One vector is turned by the same rotation once a step. Each row is the vector after some number of steps, and that number follows the row.
The counts run from 0 to 37.
-29 -81   6 -16  20   9 -26  33 -38   7   9  54 -21  -1  21 -32  -4 -70   2 -30   1  13 -13  32 -25  -9  12 -53 -12   9 -26 | 7
-15 -58  -1 -25  52  -8  33  29  15  21   9 -13 -21 -28  -9 -42  25   5  28 -27   3   8  -7   5  40 -32 -58   5  32 -46   0 | 11
 -6 -34  -9   1 -10   2 -35   3 -31  -2   0  55 -13  17  39  -4 -14 -60 -22 -12  -2  11   7  36 -43   9  51 -67 -29  31  -9 | 5
 50  58 -21  -8 -48 -10   7 -49  37  13 -10   1 -23  37  39  19   9  -6 -21  10   7  -3  39   6 -13  -8  73   0  -5  14  47 | 1
 40  35 -18 -20 -54 -10 -13 -48  15  11   1  13 -17  33  36  16   9 -17 -23  24  -1  -1  30  21 -16  -3  75 -28 -15  35  41 | 2
 21  84 -19  11 -36  -6   3 -28  30  -9   8 -24  29  23  -7  41   7  57 -20   9   2 -29  -5 -39  -5  21  24  42  -5  13  20 | 33
 48  63   1  -9 -50 -19   8 -46  35  25  -7  -9 -23  20  42  16  17  -3  -4  22   9 -17  22  -8  17 -21  46  24  12  -1  70 | 0
-27 -88  11 -11  24   4  -3  48 -25  11   6  19 -19  -9   5 -44   2 -52  19 -41   6  22 -13  25  -5  -7 -15 -41   1  -7 -33 | 8
  2  21  -2  -2  30 -18  26  21  30   5  11 -34  17 -36 -43 -16  16  60  25 -15  -1  -5 -18 -33  51 -15 -67  49  13 -55 -19 | 29
 30  80 -20  26 -53  -9 -32 -27   1  -1  16   4  35  22  -6  51 -21   7 -18   7  16 -28  -5 -24 -21  26  45   3 -15  36  24 | 35
 27  65 -12   7   3 -20  25 -10  39  14   5 -30  14 -17 -25  14  18  70   6  11   5 -24  -7 -40  29  -4 -24  56  24 -36  12 | 31
 -8 -22   6   5  36   1  26  39  11   6  13 -25  15 -34 -46 -19   9  43  26 -22   1   6 -27 -35  32   4 -64  46  18 -37 -30 | 28
 15  20 -23 -29   5 -28  39 -15  58  32   8 -39 -26  -7  11  -5  66  60   4  -4 -10  16   4 -20  27 -42 -21  35  31 -57  28 | 14
-32 -95   7 -20  37 -10   5  50 -16  16  16  28 -30 -25   2 -42  14 -49  14 -31   6  15  -1  20   8 -18 -25 -22  16 -25 -37 | 9
 14  63 -49 -25 -35  -4  15 -47  22   4  16 -11   3   7  34  21  56  49 -27  11 -22   9   3 -16 -16 -14  32   0   4  -2  33 | 17
 25  39 -29 -30 -18 -20  43 -24  59  33  17 -23  -1  -7  13  -2  64  57  -2   0 -13  -9  15 -25  21 -28  -3  30  23 -35  35 | 15
  1 -35   1 -25  32 -19  46  13  35  30  12  -7 -24 -34 -11 -39  46  28  17 -35  -6  16   3  -4  38 -37 -42  25  26 -64   2 | 12
-33 -46 -20  24  -4   9 -40  30 -42 -11  23  38  36   3 -10   0   7 -25 -16 -35  -6   4 -41  -1 -40  37  -6 -70 -36  25 -49 | 23
  6   1 -17  -6 -32   4 -28 -28  -5   4   8  35 -16  21  45  10  -1 -60 -28   2   6   0   3  38 -42  -4  77 -57 -27  42  19 | 4
 46  86 -10  10 -50  -8  -6 -31  15 -11   2 -18  29  28   3  41  -4  38 -19  15  17 -32   0 -35 -21  24  33  26 -23  29  33 | 34
-37 -61   3   7  34   0 -11  59 -30  -1  11  15  18 -22 -34 -14  -6  -7   6 -51 -12   3 -43  -1 -19  13 -38 -28  -6  -5 -54 | 25
-20 -43   3  14  54   1  16  54  -6   2   7  -4  12 -32 -47 -17  13  31  11 -32  -5   3 -33 -23  25   5 -69  16  12 -48 -39 | 27
-27 -52   5  10  44   2  -1  54 -21   6  12  -3  12 -28 -35 -21   6  10  23 -39   3   8 -39 -13   9   6 -57 -10  10 -12 -56 | 26
 13  55 -36 -29 -34 -16  27 -43  42  20  27 -25   1   8  26  12  61  51 -23  19  -3 -17  11 -18   3 -15  10   4   5 -16  35 | 16
 10  49 -55 -24 -49   1  -9 -42  20  14  26  -8  23  26  25  24  37  31 -51   9 -26  -7  -6 -16 -53   9  39 -19  -6   9  25 | 18
 30  79 -13   9 -25 -16  19 -28  37  15   3 -20  24  -5 -19  29  18  69  -3  10   8 -22  10 -45  22   6  -6  56   6 -11  28 | 32
 14  37   4   7  13 -10  38  14  32  11  14 -33  22 -28 -29   5  21  66  21   2  -9  -1 -16 -47  43   2 -47  51  29 -41  -2 | 30
 -3  25 -42  -4 -42  -6 -14 -13 -27 -12  27  12  29  21  32  29  39   7 -33 -15 -21  -7  -7  -4 -63  24  33 -61 -30  45   0 | 20
 11  32  -7  29 -32   8 -43  -5 -27 -23  -5  29  33  25  -8  45 -36 -28 -22  -7  10 -16  -9  -6 -30  39  44 -31 -30  54 -14 | 37
-31 -38 -35   4  -8   2 -29  26 -44 -16  29  27  37  16   2   3  15 -21 -26 -34 -15   2 -30  -5 -62  20  24 -62 -28  43 -33 | 22
-35 -61 -15  15  30   6 -21  54 -45 -13  17  24  22 -15 -26 -13   5 -23  -2 -42   2  19 -42 -12 -29  24 -26 -50 -28  16 -54 | 24
  4  47 -47 -10 -47   0 -12 -31  -3  -1  19  12  28  28  26  27  44  16 -40 -11 -20  -6 -10   0 -58   5  43 -41 -15  22  14 | 19
 -8 -63  -6  -3  -5   6 -33  11 -14  12   7  37 -18  13  26  -5  -2 -63 -10 -17  -1  12 -11  36 -31   2  34 -72 -23  27 -14 | 6
 18  50  -9  26 -31   1 -42 -13 -15 -14  -4   9  30  22   3  46 -24 -16 -27   2  -5 -21 -11 -10 -44  35  47 -15 -26  58  -3 | 36
 20  28 -12  -9 -52  -4 -22 -39   2   5  -2  23  -9  31  34   5  15 -46 -24   6   1  -3   9  21 -39 -11  71 -44 -17  49  22 | 3
  3  -8  -4 -23   7 -16  39 -10  51  27  22 -15 -31 -30   3 -28  55  48  21  -6  -8   8   3 -19  39 -34 -36  26  43 -61  14 | 13
-22   3 -51   8 -25  -6 -21 -11 -34 -14  24  18  32  12  22  14  21 -11 -28 -15 -16  10 -17   3 -65  22  37 -60 -43  37 -16 | 21
-25 -68   4 -21  53  -2  18  42   5  17   6   5 -29 -23   0 -41  13 -12  15 -33  -4  18   4  14  29 -32 -43 -19  21 -39 -22 | 10
